The rows below fall into families. The same turns and mirrors carry the whole set onto itself and the rows of a family onto each other. For each named row, which other rows are in its family? Write them in the order they are listed.
These 27 rows form 9 families of 3 rows each.
nozi: [ 0.98 -0.75 -0.34  0.04 -0.88  0.45 -0.51  1.64 -1.50 -2.56 -0.61  0.27
  1.62  0.79 -0.20 -2.09  0.00]
Los: [-1.24  0.23 -1.41 -1.81  0.30 -0.86 -0.77  1.05 -0.07  2.27  0.15  0.39
  0.24  1.31  0.79 -1.81 -1.29]
kezip: [-0.63 -1.63  0.75 -0.28  0.11 -0.80 -3.63 -0.96 -1.75  0.42  0.23 -0.84
  1.04 -0.21 -0.44 -1.65 -1.42]
gikot: [-1.04  0.16 -1.54 -2.16  0.04 -1.71 -1.62  0.62 -0.52  2.44  0.02 -0.04
  0.97  1.12  0.54 -1.51 -1.90]
tupeg: [-1.50  0.17 -1.72 -0.79  0.28  0.75 -1.75  0.10 -2.10 -0.27 -0.78 -1.74
 -0.94 -0.55  0.33 -0.46 -2.40]
pizul: [ 0.28 -1.26 -2.65 -1.66 -2.29  0.42 -4.14  0.81 -1.39  1.44  0.55 -1.30
  1.04  0.72  0.37  0.00  1.02]
demup: [-0.51 -0.04 -1.30  0.18 -0.75  1.08 -0.39  0.56 -1.33 -1.61 -1.95 -1.56
 -0.51  0.80 -1.62 -1.24 -1.15]
dogof: [-0.38 -0.83 -1.63 -1.84 -1.03 -1.45 -1.36  2.31 -0.67 -1.45  1.06  0.40
  1.93  0.52  0.27  0.05  1.89]
folev: [ 0.65 -0.31 -1.06 -0.75 -1.67 -0.64 -2.40  0.72 -2.61 -1.47 -1.13 -1.25
  2.11  0.75 -1.82 -1.51 -1.21]
Fuvu: [ 0.78 -0.57 -1.76 -1.96  0.47  0.66 -2.84  1.24 -0.28 -2.27  0.64 -0.28
  1.94  0.08  0.63  0.22  1.78]
Toniz: [-1.21 -1.44  0.56  0.49  0.81  0.43 -2.14 -1.07 -0.50  0.31 -0.13 -0.78
 -0.38 -0.10 -0.15 -1.67 -1.15]
sokur: [-0.37 -0.86 -0.68 -1.25 -2.72  1.92 -1.94  0.75 -2.96  0.85 -1.30 -2.04
  1.89  0.40  0.31 -0.03 -1.33]
lufo: [-0.70 -0.17  0.80 -1.28 -1.15 -0.04 -0.12  1.29  1.27  0.54  1.03 -0.98
 -0.41  1.60  0.64 -0.14 -0.60]
fur: [-1.62 -0.51 -2.56 -2.39 -1.29 -1.55 -2.25  1.17 -1.39 -0.33  0.50 -1.47
  1.25  0.32 -1.31  0.99  0.59]
mufo: [-0.13 -0.28 -0.56 -0.40  0.78  0.85 -0.68  1.17 -1.75 -2.01  0.32  0.57
  0.34 -0.59  2.47 -1.37 -0.86]
Pize: [-0.69 -0.34  0.48 -2.51 -1.89 -1.35 -2.01  0.79  0.05  1.36  0.62 -2.15
  0.43  1.26 -0.53  0.37 -1.39]
Moban: [-0.66 -1.11 -2.90 -0.84 -1.47  2.04 -2.54  0.64  0.05  1.31  0.33 -1.32
 -0.68  0.96  0.66 -0.09  1.33]
Nuraf: [ 0.69 -1.17 -0.14 -1.04 -2.27  1.80 -1.20  1.41 -2.36 -0.05 -0.49 -0.34
  2.57  0.79  1.71 -0.76 -0.15]
Konu: [ 0.68 -0.56  1.31 -1.92 -1.82 -1.41 -1.41  1.66  0.20  0.52  1.70 -0.44
  1.64  1.44  0.72 -0.48 -0.34]
lafav: [-0.16 -0.23 -2.60 -2.55  0.08  0.13 -3.96  0.33 -0.99 -1.42  0.12 -1.91
  1.41 -0.14 -0.65  1.05  0.57]
divo: [-2.06 -0.51 -2.38 -1.55 -0.35 -0.29 -0.09  1.76  0.22 -0.96  0.33 -0.64
 -0.46  0.66 -0.24  0.53  1.13]
suzef: [-0.51 -0.12 -1.20 -1.90  0.12 -1.54 -1.34  1.06 -0.51  1.94  0.57  0.89
  1.60  1.21  1.16 -1.81 -1.25]
kif: [-0.16 -1.70  1.11  0.12  0.57 -0.10 -2.43 -0.28 -0.83 -0.32  0.53  0.48
  0.96 -0.05  0.81 -2.16 -0.60]
zase: [-0.61 -1.08 -0.55 -0.66 -2.00  3.02 -0.40  0.97 -1.60  0.30 -1.36 -1.30
  0.69  0.58  1.28 -0.29 -0.66]
gor: [ 0.78 -1.64 -2.10 -0.99 -1.70  1.39 -2.72  1.40 -0.40  0.44  1.11 -0.02
  0.95  0.84  1.72 -0.64  1.99]
Tesum: [-0.52 -0.03 -2.44 -1.63  0.68  1.50 -2.00  0.56  0.46 -1.65 -0.21 -1.29
 -0.06  0.01  0.25  0.81  1.25]
movi: [ 0.48 -0.18 -1.11 -1.46 -0.57 -0.97 -3.42  0.73 -3.41 -1.17  0.07 -0.44
  2.06 -0.57  0.91 -1.18 -1.78]

Which other rows belong to the same family as nozi? demup, folev
Which other rows belong to the same family as sokur? Nuraf, zase
Which other rows belong to the same family as dogof? fur, divo
Which other rows belong to the same family as gikot? Los, suzef
Which other rows belong to the same family as Fuvu? lafav, Tesum
Which other rows belong to the same family as tupeg? mufo, movi
Which other rows belong to the same family as gor? pizul, Moban
Which other rows belong to the same family as kif? kezip, Toniz

